Rotation paths and how fast each direction turns (deg/step):
Each turn is a multiple of 5 degrees from 10 to 175, or 0.
Each row of a path follows its step; steps can be skipped.
Rotation 1:
step 0: [ 1.464,  1.137, -0.853,  0.306, -1.577, -0.992, -0.334,  1.301, -1.915,
 -0.741, -0.828,  0.179, -0.278,  0.723,  0.636, -3.114, -0.094,  2.540,
  1.351, -0.954,  2.908,  2.979,  1.526,  0.527, -0.092,  0.310]
step 1: [ 1.382, -0.059, -1.740,  0.260, -2.140,  0.031, -1.248,  1.709, -2.837,
 -1.099, -0.157,  1.574,  0.452,  1.658, -1.548, -1.148,  2.359,  0.422,
  1.299, -1.501,  1.917,  0.580, -0.577,  2.284, -1.467, -0.477]
step 2: [-0.781,  0.574, -0.848, -0.402,  0.189, -0.117,  0.718,  0.377, -2.259,
 -0.600, -0.328,  1.416, -0.066, -0.280, -1.737, -0.843,  2.576, -0.046,
 -2.011, -0.921,  0.404,  2.908, -0.657,  3.860, -1.363, -1.716]
step 3: [ 0.218, -0.139, -0.658, -1.304,  1.505,  1.732, -1.102,  1.741, -0.734,
 -0.022,  0.043, -0.066, -1.563, -0.845, -1.975, -0.189,  1.025, -1.909,
 -1.276, -0.304,  0.980,  3.769,  1.224,  3.041,  0.296,  1.416]
step 4: [-0.897, -0.483, -0.084, -2.331,  0.802,  2.434, -0.984,  1.854,  1.716,
 -1.634, -1.973,  1.167,  1.075,  1.514, -2.104,  0.384,  0.843, -2.598,
 -1.024, -0.570,  0.640,  0.416,  1.601,  2.078,  0.358,  0.838]
step 5: [-2.622,  0.858,  1.052, -1.820,  0.815,  1.312, -1.229,  1.825,  2.844,
  0.265, -2.357, -0.569,  1.851,  0.627,  1.255,  0.190,  0.057,  0.016,
 -1.990,  0.577,  1.584,  0.814,  0.294,  2.619,  0.470, -1.096]
step 6: [-0.810,  2.145,  0.482, -0.336, -1.007,  1.484, -2.258,  1.914,  3.118,
  1.468, -1.525, -1.371,  0.240,  0.152, -0.635, -0.447, -0.997, -0.645,
 -0.830,  0.547,  3.397,  1.322, -1.996, -0.611,  0.518,  0.327]
step 7: [-1.071,  0.880,  1.338,  0.852, -0.510,  1.233,  0.642,  0.506,  2.557,
 -0.395, -0.627,  0.245,  0.872,  2.720, -0.606, -2.270, -0.650, -2.011,
  1.381, -0.417,  2.812,  0.658, -2.954, -0.971, -0.450, -1.319]
step 8: [-1.387, -1.836,  1.648,  1.237, -0.881,  0.667,  1.031, -0.309,  1.623,
  1.914,  2.767, -1.415,  0.968,  2.075,  0.028, -1.705,  0.832,  0.281,
  0.166, -0.435,  2.759,  1.568, -1.552,  0.504, -0.098, -2.168]
step 9: [ 0.382, -1.870,  0.372,  0.966, -1.487,  0.089,  1.073, -0.567,  0.948,
 -0.267,  2.376, -0.688,  0.896,  0.530, -3.510, -1.554, -0.391,  1.516,
 -1.200,  0.220,  2.836,  2.649,  0.457, -1.568,  0.774, -0.459]
step 10: [ 0.653, -2.929,  0.360,  1.202,  0.777, -0.084,  0.599,  0.784, -1.004,
 -3.317,  0.987,  0.529,  2.026,  1.599, -1.442, -1.725, -1.130,  1.609,
  0.845,  1.869,  2.395,  1.500,  0.797,  0.396,  0.097,  0.166]
[ 0.193, -1.128,  0.836, -0.277,  0.118, -1.068, -0.054, -0.791, -0.959,
 -0.020,  0.117, -0.466,  0.288, -0.276,  0.063, -0.714, -0.295, -0.233,
 -0.379,  0.979,  0.311, -0.959, -0.268, -0.884,  0.151,  0.354]  20
[ 0.690,  0.801,  0.701,  0.160, -0.026,  0.063, -0.213,  1.192, -0.635,
  0.082,  0.577,  0.691,  0.405,  0.107,  0.426, -0.029, -0.361, -1.110,
 -1.451, -0.075, -0.457, -0.263,  0.258,  0.200,  0.618, -0.161]  35
[-0.018, -0.073, -0.486, -1.582,  0.075, -0.845, -0.514,  0.243, -0.213,
 -0.063, -0.571, -0.290,  0.356, -0.527,  0.082, -0.211,  0.819, -0.819,
  0.450, -0.770, -0.228,  0.572, -0.598,  0.164,  1.109, -0.343]  25
[-0.077,  0.418, -0.465,  1.116,  0.163, -0.125, -0.496,  0.600, -1.006,
  0.150, -1.192, -0.538, -0.103,  0.278, -0.301,  0.174, -0.427,  0.250,
 -0.007,  0.267, -0.190, -0.247, -1.736,  0.140, -0.109, -0.500]  70
[ 0.394,  0.408,  0.321,  0.099, -0.547,  0.955,  0.311, -0.689, -0.030,
 -0.008,  0.667,  0.133, -0.920, -1.036, -0.150, -0.908,  0.705, -0.821,
  0.401,  0.448, -0.067, -0.336, -0.936,  0.587, -0.255, -0.757]  65
[ 0.590,  0.071, -0.411,  1.138, -0.627,  0.243,  0.437, -0.614, -0.222,
 -0.454,  0.058, -0.624,  0.540,  0.286,  1.107,  0.155,  0.683, -0.272,
 -0.121, -0.643,  0.941,  0.438,  0.072, -1.043,  0.611, -0.576]  40
